128 stands for zero in the data rows.
Here are some points, one per row:
[121 156 132  75 142 114 144 157 123 175 110 171 139 146 149  97 140 124
 128 121 196 111  55 101 146 179 154 108 120  73 139  87]
[134 132 130  93 156 143 103 134 134 142  56  98 158 123 166  81 162 142
 118 134 116  98 112 162 122 183 149 148 154 129 118 163]
[117 147 153 160 109 138 137 112  75 124  92 103 109 169 136 165 108 114
 104 172 140 159 176 107 148 123  94 116 108 133 184 101]
[184 156 130 169 121 139 120 173 155 127 104 136 149 100 125 123 131  95
 155 153 117 157 121 146 142 177 148 122 165 111  84 147]
[143  67 118 193 106  71  96 125  91 127 150  86 109 180 140 126 165 134
 129  68 121 131 100 115 133 148 198  66 176 144 109 119]
[ 79 113 101 124 162  89 112 152 137 106 152  73 142 101 182 152 144  86
 156 137 139  83 126 128 155  77 112 107 146 122 129 148]
[ 57 112 161 125 101 125 130 118 178 158  85  69 101  95 108 131 129 114
 104 106 121  87 107 183 108 106 106 125 118 126 176 110]
[138 146 139 113 125 166 137 123  91  65 126 118 106 188 133 112 119 159
 155 162 125  65 176 137 111  94 156 185 113 155 174 144]
[ 92 107  91 123 112  66 146  98 105 107 138 131 146 118 100 178 132 148
  89 129 103  71 137  99  81 121 129 145 112 148 113 129]
[ 96 132 121  75 128  98 137 101 186 134 117 133  91 115 105 139 121  89
 109 132 140 153 153 137 127 117 136  89 144 156 144 139]
[148 125 143 148 113  79 122 148  77 135 112 125 142 144  98 153  92 119
 146 115 176 143 126 162 137 126  76 108 130 101  93  41]
[ 92 177 114 107 125 145 121 103 121 153 123  87 124  49  94  78 134 178
 118 137 118 110 129 177 131 135 148 121  83 141 182 133]
[135 170  84 114 119 141 163 111 119 119  84  92 178 158  96 128  57 129
  80 112 122 124 103 163 189 175  99 182 131 133 158  95]
[ 93 146 140 150 133  65  63 121 128 142 169 113 126  99 190 152 121 120
 118 116 121 211 114 110 116  78 104 106 136  94 169 153]
[131 148  89 132 172 150  90 150 120 111 105 184 101 111 108 140 159  95
 126 163 128 151 108 136 148 126 121  92 103 127  81 104]
[ 78 123 106 118 134  92 204 124 144 122 196 158  92 162  74  50 176  70
 127 141  81 114 173 118 167  92 147 114  83 106 128 156]
[124 122 145  87  93  68  69 162 185 145 137 111 120 105 125 147 159 159
 159 133  88 149 136  88 127 146  87 159 109 169 167 166]
[153 110  99 164 188  80  89 202  96 143 110 128  65 145 148 154 140  97
 126 122 135  99 130 130 195 131  60 110 153 178  92  91]
[ 73 113 192  75 137  88  74 100 122 136 108  99  97  74 137  88 131 101
 112 123 148 174 115  94 140 115 120 143  91 136 119 125]
[161  97 111  75 157 120 172 140 128 109  97 123 146 127 114  73  98 151
 168 149  65 152 132 100 101  98 129 151  76  74 144 141]
[ 90 115  84 147  95  94 118  96 159 100 127 137 125 118 152  77  98 123
 127  96 145 116 121  82  84 112 134 116 147 148 119 166]
[134 151 134 199 180 116 182 125 152 162  54 194 110 130 119 119 104 162
 128 161 154  82  83 142 124  86 182 182 190 145 130 130]
[ 48 105 148  97 161 102 117 110 127 133 126 136  81 149 112 129 111 187
 119  99 146  96 115  53 157 114 138 159 164  56 117 190]
[135  84  83 143 180  67 167 140 159 144 199 102 137 173 107 172  95 155
 102 115 161 182  82 137 161  95 112 105 144 184 184  58]
[ 97  56  96  54 127 123 171 116 183 130 148 130 126  99 171 121 102 180
 175 131 113 146 117 177 113 168 144 142 123 147 112 197]
[177 173 122  90 170 104 100  53 146  83 161 106 128 108  98 134 130 124
  89 105 131 112  89 130 119  90 102  61 168 106 147  96]
[ 91 103  97 115 161 100 151 127 156  85 123 105 173 180 133 102 169 131
 133 158 140 182 139 144 113  86 111 147 174 127 142 159]
[131  87 140 149 137 143 190 153 119  65 164 189 145 133 135 175 110 153
 176 189  84 130 167 147  95 180 147 138 141 202 135 151]
[120 136 195 111  83  87 107 133 114  99 150 138 148  93 119 162  95 142
 148 107 139 147 120 122 178  84 171  92 126 107 116 114]
[204 155 102 155  83 143 146 156 127 115 123  84  78 128 133 143 181 177
 142 152 171 139 164 133 110 191 142 164 142 133  71 132]
[119 147 110 105 146 112 171 120 100  98 150 147 175 139 149 129 109 138
  71 148 152 133  74 140 127  68 154 157 118 144 155 148]
[111 157 176 127 134 134  98 126 168  81 141 145 101 102 112 107  93 132
 133 130 117 185  90 108 111 147 112 109 182 121 130 114]
[157 111 174 171 188 176 121 123 105 141 105  91 212 164 141  94  68 139
 116 172 136 170 169 159  88 176 114  84  97  88 119 192]
[156 175 147 136 130 163 108 164 117 124 131 115 123 118 124 129 114 131
  72 161  73 152 201 192 183 178 108 104 146 125  87 120]
[202  59 124  92  73 119 116 156 113 168 137 114 132 123 112 122  85  31
 150  95 162  77 151 121 152 120 188 167 153 119 168 107]
[ 78 152 127 131 127 141 224 105 100 107 152 123 119 141  83 191 117 119
 109 122 133 133 190 111 123  74 107 135 131 124 133 161]
[145 206 146 153 163 125  96 111 123 165 176 144 138 101 144 123  93  96
 101 172 171  73 162 133 196 111  55 185 126 108 181 144]
[118 130 134 129 159  66  44 184 146 112 162 141  85 135 101 163 115  89
  70  50  68  94 112  54 103  54 115 112 125 141 131  79]
[141 106 160 152 116 191 102 103 139 156 210 117 126 193 150 111 114 109
 116 146  70 139 101 174 154 137 141 165 149 170  68 113]
[ 86 111 131  76 120 176 130 127 137 152 128 157 102  67 145 185 116 120
 156  70  77 169 112 127 118 101 158 119  86 101  81 193]
[141 118 136 156 109 151 148 148 115  82 110 140 146 137  94 114 127 163
 156  93 156 139 169 184 104  95 139 127 135 138 168 145]
[189 167 183 183 106 196  77  99 149 121 140 121 132 103  93 169 101  85
 109 125 114 158 128 188 130 126 120 161 100  99  44 165]
[147 100 105 116  98  89 154 137 154 129 132 139 124 104  99  92 123 155
 137 150 118 108 155 139  78  72 107 137 130 117 140 159]
[139 110 141 137 138 160 165 138 203 102 141 137 105 115 183 124  89 174
 128  89 118 108 139 105 114 114 131 106 113 125 114 134]
[179 135 133 128 126  88 118 142 176  67  89 121 160 177  88  76 104 184
  98 147 133  99 171 136 164 130 128  82 138 196 114 118]
[122 164  90 156 143  93  92 109 130 133 161 224 146  82 145  88 118 162
 145 104 146 148 173 132 115 158 131 124  98 155 109  93]
[189 133 144 220 115 121  76 153 180 102 126 107 123 134  78 123 130 224
 140 179 234  67  98 151 148 183 106 165 130 129 148  91]
[170 143  87  86  25 146 155 163 106 148 126 137 129 186 140 113 166 161
 145 171 101 104 130 109 112 122 172 139 131 104 164 128]
[ 97 168 143 103 131 170 132 110 123 132 152  94  91 122 132  96  45 132
 160 131 143 181 180  89  94 118 109 121 135 173 109 176]
[126 115 126 105 123 190  32 195 143  69  86  71 255 123 200 217  60 142
 129 165 242 132 128 110  53 108 158 109  33 150  63  91]
[123 136 118 155  80  97 147 132  97  99 112 137 103 132 155 155 116 104
 170  89 141 118  55 168  99 199  96 191  99 107 163 136]
[ 74 119  87  87 159 127 105  25 102 146 116 145 194  22 144 136 131   4
  32  14  89 160 150  78 132 146 108  90 174 136  61 199]
[114 104 141 136 138 160 166 111 137  74 133 155  54 112 111 132 119 129
  90 117  81 151 152 169 116 134 118 137  73 161  80 111]
[ 84 134 132 127 107 209 119 156 157 129 158 153 167  78 179  73 127 174
 108 125  86 164 138 144  89 147 119 122 159 104 133 132]
[134 136  94 135 119 167  88 116 164 106 121 177 115 136 147 117 161 118
 169 133  85 132 160 141 156 105 106 142 114 104 144 154]
[116 171 108 153 159 126  90 110 124 185 140 153 113 135 115 138 137 115
 106 155 183 142  96 142 175 151 125 127 118 170 140  93]
[138 152 142 137 101 126  74 150  62 175 134 108 108 211  65 180 184 108
  99 159 160  98 142  96 132 113  79 118 136 184 164 105]
[159 160  92 148 154 119 135  55 130 127 173  97  89 144 120 112 149 152
 158 108 161 124 100 165 149 117 151 112 152  72 127  73]
[150 144 201  53 131  98 150  71  27 252  93 138 180 119 201 164 180  18
  66  55  87 160 207 142 135  60 108  52 105 144  62 161]
[122 128 117 188 150 147 125 127 132 129 145 132  93 126 179 150 102  93
 128 166 159  78 169 140 118 191 138 103 129  89 171  98]
[141  91 136  89 130 136 164 169 159 136 169 158 130 168 101 131 188 134
 182 114 207 130  83 154 105 201 122 140 146 122 158 151]
[114 112 175 124 107 176 174 112  74 115 131 120 104 127 140 171 117 171
 102 139 125  89 172 143 101 102 120 156 138 173 153 143]
[125 146  90 146 122 106 100 100  86 158 154 131 149 163 127 147 169 160
 149 148 119 121  94 118  89 153 152 117 120  96 207 159]
[188 123 107 100 193 188 138 127 131 169  80 124 132 105 192  76 130 141
 114 119 147 121 124 127  47 121 134 160 106 112 117 111]
[137 181 146 151 106 136 123 151 154 137 151 101 136 156 184  99 107 151
  94 157 182 149 198 165 115 157 122 141 185 107 126 119]
[119 138 178 126 134 152 137 131 126  88 124  88 104  94  87 170 139 123
 146  92 105 124 193 121 142 139 113  74 104 175 121 160]
[135 114  48  92 170 180 128 150 142 151  92  95 104 115 128 194 129 132
 134  87  96 185 136  86 144 137 195 177  78 132  89 145]
[160 141 173 113 169 121 113 195  73 155 127 123 120 156  82  66 148 114
  61 103 118 117 117 134  67 118 147 166 133 152 118 121]
[155 138 133 137  87 102 133  62 123 137 126 150 183 118 157 134 183 115
 118 181  81 146  73  74 112 157 145  96 138  73 104  72]
[147  43 139 175 103 153 171 112 174 140 124 110 118 126 123  89 182 124
 125 129  89 103 162  29  82 108  65 102  93 109 149 118]
[121 153 104 173 132 129 191 160  68 211 145 105 117 110  86 117 113 114
 156 130 128  80  61 105 124 135 108  80 129 147  81 137]
[154 126 106  99  95 136  97 153 125 146 107 117  97 167 142 127 145  96
 112 160 121  94  88 155 130 145 128 110 174  76 147 145]
[171 125 164  68 142  66 131  86 107 213 138 124 150 202 130 210 159 152
 149 158 107 107 113 107 147 176 106 107 120 125  91  54]
[ 86 139  97 135 192  95 121 107 149  96 148 100 137  90 113 133 122 143
 206  87  80 152  93 116 161 147 156 176 141 120 105  58]
[181  58 137 118 164 133 105 128  96 104  96 151 111  78 191 133 112 144
 131  94 163 136  36  89 225 104 116  76  69 110 145 104]
[126 114 151 206 140  78 131 130 130 128 137 113 117 134 125 147 174 102
  70 134 141 166  99 157 164 181 140 139  89 124 157 132]
[162 153 104 139 105  74  94 107 147 144 138 125  87 186 132 106 113  80
 155 162 139 114  78 127 130 172  85 119 125 148 150 101]
[107  62  90 147 146 115  57 127 111 171 167 154 101 118 124 164 152 130
 165 136 120 160 110 122 130  81 153 146 168 129 177  68]
[ 80  82 132 144  94 114 153 136 150 109 108 168 101  93 134  96  66 161
 102 165 129 143 146 121 138 109 196 137 138 125  91 143]
[131 153 154 145 115 185 156 148 162 145  60 117 179  96 115 168 124 115
 143  84  63 119 146 110 146 120 119 111 104 136 156 147]
[ 65  91 123  96 132 145 133 143  72 116 171 135 101 127 133 124  97 151
 139 105 142 147 158 152  81 114  83 117 122 101  77 107]
[132 131 133 123 120 166 154 184 117  95 104 123 112 119  99 107 157  65
 146 179 158  91  73 121 128 149 151 158 172  82 148 125]
[140 147 147  97 120 165 120 141 105  66 148 145 129  88  87 163 166 135
 159 114 155 124 102  83 184  77 127 111 129 152 132  97]
[ 62 144 113 122 142 120 139  83 170 144  77 133 139 159 143 106 157 121
 150  73 120 122 132 162 133  78 115 131 117 128 133 105]
[171 116 107 137  78 204 165 136 136 159  86 160 158 141  92  82 146 112
 119 149 101 114 162 109 134 168 130 109 158 116 103 153]
[107 123 191 129 126 177 198 116 154  92 119 151 148 108 104 146 151 128
 180 131 116 140 144 100 100 116 165 161 167 184 153 153]
[129 148 138 136  55 113 179 105 132  94 151 137 157 139 161  75 150 182
 142 114 127 116 128 129 145 115 114 209 122 118 114 197]
[149  93  88 118 107 116 119 139 121 153  84 141 119 160 109 103 176 100
 168 146 141 131 128 149  86 172 110 128 144 114 175 125]
[140 188 160 169  76 191 136 138  65 118  89 155 179 127  98  97 126 122
 121 119 105 149 117 129 149 141 199 128  81  97  91 130]
[ 80  90 106 102 145 110 126 116 146 121 143 129 159 147 141 114 115 147
 151 135 114  57 120 124 134 120 144 129 120 126 104 123]
There is one direction along which these points spread out most. How far along it is each point below, from 0 to 99? 50 is the average, and the first point above lies past it. One standard deviation of the points above along it is 16.
[111 157 176 127 134 134  98 126 168  81 141 145 101 102 112 107  93 132
 133 130 117 185  90 108 111 147 112 109 182 121 130 114] -> 48
[118 130 134 129 159  66  44 184 146 112 162 141  85 135 101 163 115  89
  70  50  68  94 112  54 103  54 115 112 125 141 131  79] -> 31
[124 122 145  87  93  68  69 162 185 145 137 111 120 105 125 147 159 159
 159 133  88 149 136  88 127 146  87 159 109 169 167 166] -> 48
[147 100 105 116  98  89 154 137 154 129 132 139 124 104  99  92 123 155
 137 150 118 108 155 139  78  72 107 137 130 117 140 159] -> 51
[189 133 144 220 115 121  76 153 180 102 126 107 123 134  78 123 130 224
 140 179 234  67  98 151 148 183 106 165 130 129 148  91] -> 99
[ 86 139  97 135 192  95 121 107 149  96 148 100 137  90 113 133 122 143
 206  87  80 152  93 116 161 147 156 176 141 120 105  58] -> 47
[141 106 160 152 116 191 102 103 139 156 210 117 126 193 150 111 114 109
 116 146  70 139 101 174 154 137 141 165 149 170  68 113] -> 53
[121 156 132  75 142 114 144 157 123 175 110 171 139 146 149  97 140 124
 128 121 196 111  55 101 146 179 154 108 120  73 139  87] -> 62
[116 171 108 153 159 126  90 110 124 185 140 153 113 135 115 138 137 115
 106 155 183 142  96 142 175 151 125 127 118 170 140  93] -> 61
[ 78 123 106 118 134  92 204 124 144 122 196 158  92 162  74  50 176  70
 127 141  81 114 173 118 167  92 147 114  83 106 128 156] -> 39
[ 57 112 161 125 101 125 130 118 178 158  85  69 101  95 108 131 129 114
 104 106 121  87 107 183 108 106 106 125 118 126 176 110] -> 45
[ 97 168 143 103 131 170 132 110 123 132 152  94  91 122 132  96  45 132
 160 131 143 181 180  89  94 118 109 121 135 173 109 176] -> 35
[134 136  94 135 119 167  88 116 164 106 121 177 115 136 147 117 161 118
 169 133  85 132 160 141 156 105 106 142 114 104 144 154] -> 48
[170 143  87  86  25 146 155 163 106 148 126 137 129 186 140 113 166 161
 145 171 101 104 130 109 112 122 172 139 131 104 164 128] -> 69
[157 111 174 171 188 176 121 123 105 141 105  91 212 164 141  94  68 139
 116 172 136 170 169 159  88 176 114  84  97  88 119 192] -> 51
